In the rows, zero is written as 128.
A single turn carries every row of the set below to another of its rows. Some are shown first; where does it send the rows asked next?
doki: [130 116  98 127 157 162 111 146 132 157 135 115 101 137 146 120 124 151
  98 114 134]
kuvag: [124 154 113 143 117 123 108 106 100 141 128 113  81 136 102 133 106 135
 124 154 116]
nudu: [139  98 141  96 141 138  86 106 109 128  95 123 120 158 132 128 156 142
 107 128 153]
lib: [107 116 126  82 128 181 114 142 128 122 119 130 131 131 116 153 129 142
 113 137 159]
tet: [153 137 137 153 169 137 135 127 127 108 115 126 106 144 118 102 128 131
 148 121 152]
pid: [159 129 121 155 127 126 104 120 136 130 143 111 113 149 131 103 129 149
 149 100  98]
seren: [125 133  97 111  91 163  98 110 128 149 160 134 148 144 128 135 112 156
 119 111 122]
Tuto: [139 143 135 135 135 139 117  92  96 124  96 127 133 141  75 132 130 159
 135 126 160]
geris: [111 119 135  89 130 184 108 144 132 113 131 124 139 125 122 147 129 143
 124 129 161]
vab: [121 129 101 105  96 162  93 122 133 151 155 132 153 141 120 147 112 155
 117 113 125]
selo: [145  99 144  89 140 140  85 104 115 124  97 120 111 152 135 129 151 149
 113 126 150]
gimot: [134 145 113 139 134 149 138 148 100 160 132 135 147 138  90 136  99 128
 119 112 133]
Kupo: [112 154 114 132 153 150 115 144 125 149 139 110 108 114  91 126 110 150
 129 102 130]
gosor: [137 149 142 132 137 132 127  91  97 119 105 137 135 147  74 129 137 151
 139 128 154]
Dufon: [136 135 131 138 131 132 119  92 101 122 103 127 135 142  75 130 121 159
 133 127 170]
sug: [112 143 138 108 134 177 129 127 126 138 132 118 106 129 109 117 125 159
  92 134 161]
Feva: [145 101 146  84 141 144  86 110 116 126  99 121 111 151 132 124 154 146
 110 128 143]
mava: [149 119 124  99 146 147 111 150 132 137 131 125 101 135 153 112 139 135
 114 131  92]
Lalan: [ 93 156  97 123 132 150 105  92 143 132 122 131 104 156 121 144 117 149
 131 146 159]
pafun: [139 142 108 158  92 132 143 115 124 113 124 143 133 162 148 147 115 130
 142 136 136]
Fak: [152 133 135 154 164 148 135 128 135 103 127 121 120 138 125 100 132 141
 147 127 156]
Nub: [123 134 124 114 121 139  93 102 118 168 123 116  91 150 144 143 104 117
 100 146 126]
Pifu: [140 142 105 160  93 135 139 118 120 115 119 147 122 161 149 143 115 121
 137 140 140]
mimo: [147 140 143 136 161 137 110 154 120 128 134  97  95 143 117 124 128 138
 114 125 165]
vedek: [138 120 125 124 127 131 140  82 112 124  82 146 102 127 135 120 132 119
 144 130 111]
Madu: [143  96 145  96 135 145  98 113 105 125  98 126 123 167 137 143 158 139
 108 131 149]
vorad: [145 117 125  98 147 148 119 152 118 144 124 127 105 136 136 106 145 136
 110 123  89]
lim: [123 148 115 148 122 151 138 144 109 149 138 134 144 132  92 137  88 130
 125 115 135]
ton: [132 121 101 104 120 120 109 116  98 129 101 144 135 130 119 176 119 107
 138 140 145]
pevi: [158 130 120 153 120 119 101 120 133 132 146 111 111 151 127 111 128 149
 147  99  96]
Non: [124 130 101 107  92 157  96 116 134 156 155 134 148 144 122 146 113 157
 115 112 121]
feme: [136 105 117 106 121 151  96 148 127 108 141 122 143 123 136 164 136 121
 155 115 121]
mozoz: [111 136 121 139 137 142  92 113 134 117 107 102  74 164 139 147 126 138
 147 125 140]
Ligub: [120 155 138  90 100 131 110 119 147 118 118 134 115 136 140 149 137 113
 149 136 109]
bepi: [122 151 139  89 100 128 110 118 145 111 126 136 121 140 148 149 137 121
 150 130 107]
kol: [157 129 120 148 119 122  99 122 137 134 149  99 119 149 128 116 130 143
 152 102  98]
zata: [124 127  98 108 119 116 106 124 103 126 102 138 133 132 123 171 115 104
 141 143 148]
Veno: [158 123 117 142 128 121  99 123 127 123 151 105 121 141 134 123 131 140
 161 108  92]
Zem: [140 135 130 143 132 136 122  99  96 125 105 128 137 145  73 128 119 155
 131 125 170]
koteb: [134 129 121 123 124 139 140  86 117 124  79 143  99 127 144 118 126 122
 146 135 111]
dom: [142 129 112 147 130 159 147  95 140 120 137 153 147 126 134 107 123 134
 151 116 124]
zuta: [146 141 150  90 139 124 133 124 104 111 106 136 123 136 108 116 156 136
 138 134 101]
bezat: [119 124 101 115  98 165 112 102 128 150 156 138 157 138 130 138 107 148
 125 112 120]
Lon: [144 117 130 124 121 146 142 131  89 137 104 144 160 165 126 150 119 122
 109 125 153]

pevi -> selo
Lalan -> kuvag
Now find these:
Kupo -> mimo
vab -> Zem
pafun -> vedek
seren -> Tuto
Pifu -> koteb
feme -> Lon
Madu -> bezat
vorad -> geris
lib -> lim

